-5.86 +0.11 -0.95 +4.13 -2.82 -7.33 +5.01 +2.97 -1.52  R
-5.10 +1.27 -0.09 +2.83 -4.30 -0.99 +4.75 +2.09 -1.55  L
+1.84 +0.79 +3.08 -3.39 +3.68 +8.03 +1.60 -4.01 +1.56  J
-4.31 -0.02 -0.58 +3.06 -1.59 -5.26 +3.23 +2.00 -1.00  N
+4.76 -1.52 +0.60 -2.60 +5.84 +4.34 -6.26 -2.68 +1.91  P
-2.38 -0.79 -2.10 +2.52 -2.00 -6.80 +4.58 +3.00 -1.11  Z
+4.01 +0.41 +1.46 -3.27 +2.08 +6.90 -4.46 -2.84 +1.22  K
+1.41 +0.28 +2.10 -1.62 +3.23 -0.10 -5.06 -2.87 -5.07  H
-3.00 +1.12 -0.87 +1.68 -5.02 -3.45 +5.40 +2.34 -1.56  X
+1.54 -0.62 +1.84 -1.19 +5.23 +4.23 -6.16 -2.90 +1.59  D
-1.62 +0.02 -2.45 +1.70 -4.69 -5.94 +6.52 +3.45 -1.61  T
+5.53 -0.75 +0.10 -3.38 +2.95 +4.90 -4.00 -2.05 +1.34  S
where: -3.38 => S, 4
where: -1.00 => N, 9
where: +1.59 => D, 9
where: -0.09 => L, 3
where: -5.06 => H, 7

+1.58 +2.47 +2.46 +1.13 +2.05 +3.01 +4.93 +4.22 +5.33 +5.97 +5.91 +6.69
 +6.39 +7.06 +6.28 +6.46 +6.76 +5.84 +4.93 +3.74 +4.67 +3.98 +6.59 +2.97
 +2.75 -0.34 -2.50 +0.13 -0.59 -1.40 -2.28 -3.66 +3.04 -4.26 -4.79 -5.05
 -5.30 -5.60 -5.87 -7.48 -5.49 -4.50 -5.42 -5.54 -4.95 -6.19 -4.69 -4.25
 -4.02 -3.62 -2.99 -2.49 -2.39 -0.04 +2.20 +1.69 +1.65 +0.01 +2.68 +3.14 = C
-0.90 +0.45 -4.01 -3.32 -3.81 -3.07 -4.10 -1.42 -2.13 +0.56 +2.55 +2.20
 +3.53 +4.03 +4.72 +4.93 +4.04 +3.28 +1.84 +1.78 -1.52 -2.81 -3.94 -6.20
 -2.70 -1.96 +0.06 -3.53 -1.88 -3.27 +1.75 +2.03 -3.98 +3.29 +3.88 +4.89
 +3.97 +3.48 +2.37 +1.53 -1.04 -2.06 -3.46 -4.40 -3.97 -4.32 -4.01 -3.36
 -2.58 +0.28 +0.87 +1.44 +3.59 +3.43 +4.24 +2.44 +3.70 +2.77 +2.43 +1.26 = G
+1.58 +2.47 +2.46 +1.13 +2.05 +3.01 +4.93 +4.22 +5.33 +5.97 +5.91 +6.69
 +6.39 +7.06 +6.28 +6.46 +6.76 +5.84 +4.93 +3.74 +4.67 +3.98 +6.59 +2.97
 +2.75 -0.34 -2.50 +0.13 -0.59 +0.65 -2.28 -3.66 +3.07 -4.26 -4.79 -5.05
 -5.30 -5.60 -5.87 -7.48 -5.49 -4.50 -5.42 -5.54 -4.95 -6.19 -4.69 -4.25
 -4.02 -3.62 -2.99 -2.49 -2.39 -0.04 +2.20 +1.69 +1.65 +0.01 +2.68 +3.14 = Y
-3.69 -6.84 -4.72 -5.01 -5.91 -7.15 -5.20 -6.71 -3.88 -4.35 -1.78 +0.73
 +0.66 +2.98 +4.00 +4.71 +4.84 +6.11 +6.02 +5.18 +4.82 +4.12 +0.84 +1.57
 +1.17 -4.28 -8.75 -4.25 -5.33 +1.79 -6.33 -5.86 +1.77 -4.80 -4.10 -2.58
 -1.39 -0.10 +1.70 +2.60 +4.59 +5.15 +5.92 +6.20 +6.57 +4.37 +5.01 +3.29
 +3.24 +4.94 +0.19 -1.73 -2.82 -4.52 -5.33 -4.95 -5.94 -4.66 -5.62 -4.91 = F
-3.97 -5.67 -5.43 -4.68 -3.86 -1.86 -2.06 +0.97 +2.74 +3.14 +5.11 +5.06
 +5.53 +3.97 +3.13 +1.39 -0.15 -2.75 -3.37 -4.37 -5.52 -5.40 -1.68 -5.91
 -1.14 -0.72 +5.55 +3.38 +4.29 -2.27 +4.49 +3.84 +0.43 +1.64 -0.49 -2.55
 -4.06 -5.11 -5.59 -4.11 -4.05 -3.84 -1.91 +0.45 +3.87 +4.59 +5.17 +6.21
 +4.90 +4.68 +2.09 +1.07 -2.29 -2.56 -4.00 -5.53 -6.22 -4.64 -4.41 -2.66 = M
+0.23 +2.38 +3.45 +2.46 +3.42 +4.06 +4.53 +2.34 +1.96 +1.23 -1.66 -2.45
 -3.28 -3.79 -4.16 -4.53 -2.80 -2.49 +0.25 +0.95 +2.31 +3.59 +0.94 +4.20
 +6.02 +3.28 -1.88 +1.57 +0.31 +3.02 -3.16 -5.44 +4.02 -4.38 -3.95 -2.71
 -1.53 -0.10 +1.31 +2.41 +4.76 +5.52 +4.78 +4.45 +5.26 -0.37 -0.14 -1.58
 -2.34 -4.29 -4.03 -4.15 -3.42 -3.57 -2.58 -1.18 +1.13 +2.22 +3.01 +3.84 = Q
+1.58 +2.47 +2.46 +1.13 +2.05 +3.01 +4.93 +4.22 +5.33 +5.97 +5.91 +6.69
 +6.39 +7.06 +6.28 +6.46 +6.76 +5.84 +4.93 +3.74 +4.67 +3.98 +6.59 +2.97
 +2.75 -0.34 -2.50 +0.13 -0.59 +0.65 -2.28 -3.66 +3.04 -4.26 -4.79 -5.05
 -5.30 -5.60 -5.87 -7.48 -5.49 -4.50 -5.42 -5.54 -4.95 -6.19 -4.69 -4.25
 -4.02 -3.62 -2.99 -2.49 -2.39 -0.04 +2.20 +1.69 +1.65 +0.01 +2.68 +3.14 = V
where: -0.49 => M, 35
where: +5.92 => F, 43

+5.77 +4.56 +5.60 +4.22 +7.44 +4.81 +7.45 +5.21 +6.15 +4.06  A
+5.41 +5.74 +7.41 +4.60 -0.14 +7.44 +7.16 +7.32 -2.57 +6.14  W
+5.59 +4.56 +5.60 +4.22 -0.14 +4.81 +4.23 +5.21 +6.15 +4.06  E
where: +7.41 => W, 3
where: +5.41 => W, 1
where: +4.60 => W, 4
where: +5.74 => W, 2
where: +7.45 => A, 7
where: -2.57 => W, 9
where: +7.16 => W, 7

-6.57 -2.06 -3.65 -0.95 -3.32 -6.36 -0.43 -0.55 +2.12 +6.34 +2.71 +3.92 = dogu
-4.79 -5.09 -3.26 +2.42 -1.00 -3.24 +0.08 +1.07 +0.55 +2.43 +0.69 +4.25 = toren
-5.21 -0.74 -2.97 -0.63 -2.39 -6.81 -2.35 +0.39 +2.98 -0.42 +3.85 +3.46 = bozit
-7.53 +3.42 +1.06 +2.64 +1.97 +0.83 -1.49 +1.02 -0.24 -7.94 -0.27 +2.96 = daz
-8.63 -0.22 -4.14 -1.46 +1.25 -1.84 -2.02 +1.08 +0.46 -7.63 -2.01 +3.29 = Mapob
+0.39 -0.84 -1.14 -0.17 -2.50 -6.63 -1.79 +0.18 +2.66 +0.97 +3.42 +3.50 = Dufev
-8.63 -0.22 -4.14 -1.46 +1.25 -1.84 -2.02 +1.08 +0.46 -7.63 +0.63 +2.56 = zur
-1.07 -0.25 +0.28 +0.80 +0.37 -4.05 -2.41 +1.01 +1.19 -6.38 +1.56 +3.30 = Sezo
+0.39 -0.84 -1.14 -0.17 -2.50 -6.63 -1.79 +0.18 +2.66 +0.97 -3.41 +3.50 = luzer
-6.27 -0.24 +2.21 +4.03 -1.48 -1.83 +2.05 -1.15 -0.09 +8.06 -0.15 +3.63 = los
where: +2.43 => toren, 10
asked: -1.07 -0.25 +0.28 +0.80 +0.37 -4.05 -2.41 +1.01 +1.19 -6.38 +1.56 +3.30 => Sezo
where: +0.28 => Sezo, 3
where: -6.57 => dogu, 1

+1.12 -3.18 +0.63 -0.85 +0.13 -3.19 +3.42 -1.36 +3.59 -0.04 +2.42 -3.53
 +4.95 +1.95 +2.18 +1.33 +0.88 -3.04 -1.25 +0.24 -3.99 +2.42 +2.90 +5.18
 +2.48 -2.46 -1.45 -2.99 +3.22 -3.70 +3.14 +2.17 = zam
+0.45 -0.31 -0.81 +0.22 +3.97 +1.67 +1.46 +3.98 +1.32 +2.43 +0.18 -0.12
 +1.94 +1.34 +1.46 +0.76 +0.78 +0.50 -0.94 -0.48 -1.85 +5.12 -1.31 +1.85
 -3.72 -4.06 -2.08 -5.39 +1.14 -1.61 +5.16 -0.09 = bor
-1.46 +3.00 -0.86 +1.73 +2.79 +4.03 -1.17 +0.04 -3.46 +1.60 -1.73 +3.09
 +1.55 -2.32 -0.33 -0.38 +1.62 +4.38 +0.99 -0.48 +2.46 +2.66 -2.94 -2.81
 -4.59 -1.47 -0.26 -2.98 -3.42 +2.13 +0.87 -1.01 = Sud
+2.13 -1.81 -0.37 -1.54 +2.07 -0.09 +0.44 -0.42 +4.13 +1.65 +0.40 -1.12
 +3.50 +4.24 +0.28 +0.18 -2.93 -2.97 -2.01 -0.01 -2.65 +1.54 -0.65 +1.77
 -1.77 -1.87 -1.76 -0.27 +4.55 -1.94 +4.09 -1.44 = neveb
-2.01 +3.10 -1.00 +2.38 +4.02 +4.37 -0.06 -0.49 -3.80 +2.24 -1.39 +2.75
 -3.19 -3.12 +0.74 +0.10 +3.32 +5.20 +1.13 -0.61 +1.81 +5.01 -2.73 -1.74
 -5.11 -3.10 -0.88 -6.15 -4.10 +1.53 +2.41 -0.03 = lok
-2.64 +3.18 -0.92 +2.79 +3.95 +3.85 +0.77 -0.83 -4.35 +2.02 -0.98 +2.44
 -3.13 -4.00 +1.32 -7.63 +4.80 +5.71 +1.41 -0.65 +1.89 +5.69 -2.02 -1.04
 -4.63 -3.49 -0.99 -7.62 -4.91 +1.24 +2.31 +1.00 = Muza
-2.73 +1.90 -0.03 +2.55 +1.49 +1.34 +1.81 -0.82 -4.16 +0.39 +0.21 +0.93
 -2.27 -4.81 +1.92 +0.57 +5.88 +4.98 +1.98 -0.19 +1.22 +4.29 +0.26 +0.49
 -1.00 -2.51 -0.02 -6.76 -5.05 +0.44 +0.52 +2.63 = fufi
where: +4.95 => zam, 13
where: +1.54 => neveb, 22
where: -7.62 => Muza, 28
where: +2.43 => bor, 10
where: +3.97 => bor, 5

+4.18 +6.25 -0.03 +0.68 -1.46 +2.33 +2.76 +4.08 +1.14 -1.96 +1.43 +3.81
 +5.77 +0.33 +1.32  Suzas
+1.85 +3.77 -1.43 +5.75 -2.85 +0.67 +6.22 +1.06 +5.14 -1.26 +5.16 +4.84
 +6.80 +2.44 +0.19  Fuso
+0.82 +6.25 -0.03 +0.68 -1.46 +2.33 +2.76 +4.08 +1.14 -1.96 +1.43 +3.81
 +5.77 +0.33 +1.32  nogok
+1.75 +3.62 -1.52 +5.62 -2.94 +0.56 +6.07 +0.95 +5.00 -1.35 +5.02 +4.70
 +6.64 +2.32 +0.07  lagak
-1.57 -5.18 -2.49 -0.17 -2.61 -3.39 -1.55 -4.26 -1.04 -1.16 -1.08 -2.76
 -3.52 -1.54 -3.39  Bal
+0.97 +5.90 -0.27 +1.45 -1.71 +2.08 +3.30 +3.63 +1.75 -1.95 +2.00 +3.99
 +5.96 +0.64 +1.13  niv
+0.82 +6.25 -0.03 +0.68 -1.46 +2.33 +2.76 +4.08 +1.14 +7.31 +0.92 +1.13
 -0.86 +3.60 +5.73  nif
+0.82 +6.25 -0.03 +0.68 -1.46 +2.33 +2.76 +4.08 +1.14 -2.03 +1.43 +3.81
 -1.54 +0.33 +1.32  Vivig
where: +2.44 => Fuso, 14
where: -1.55 => Bal, 7
where: +0.97 => niv, 1

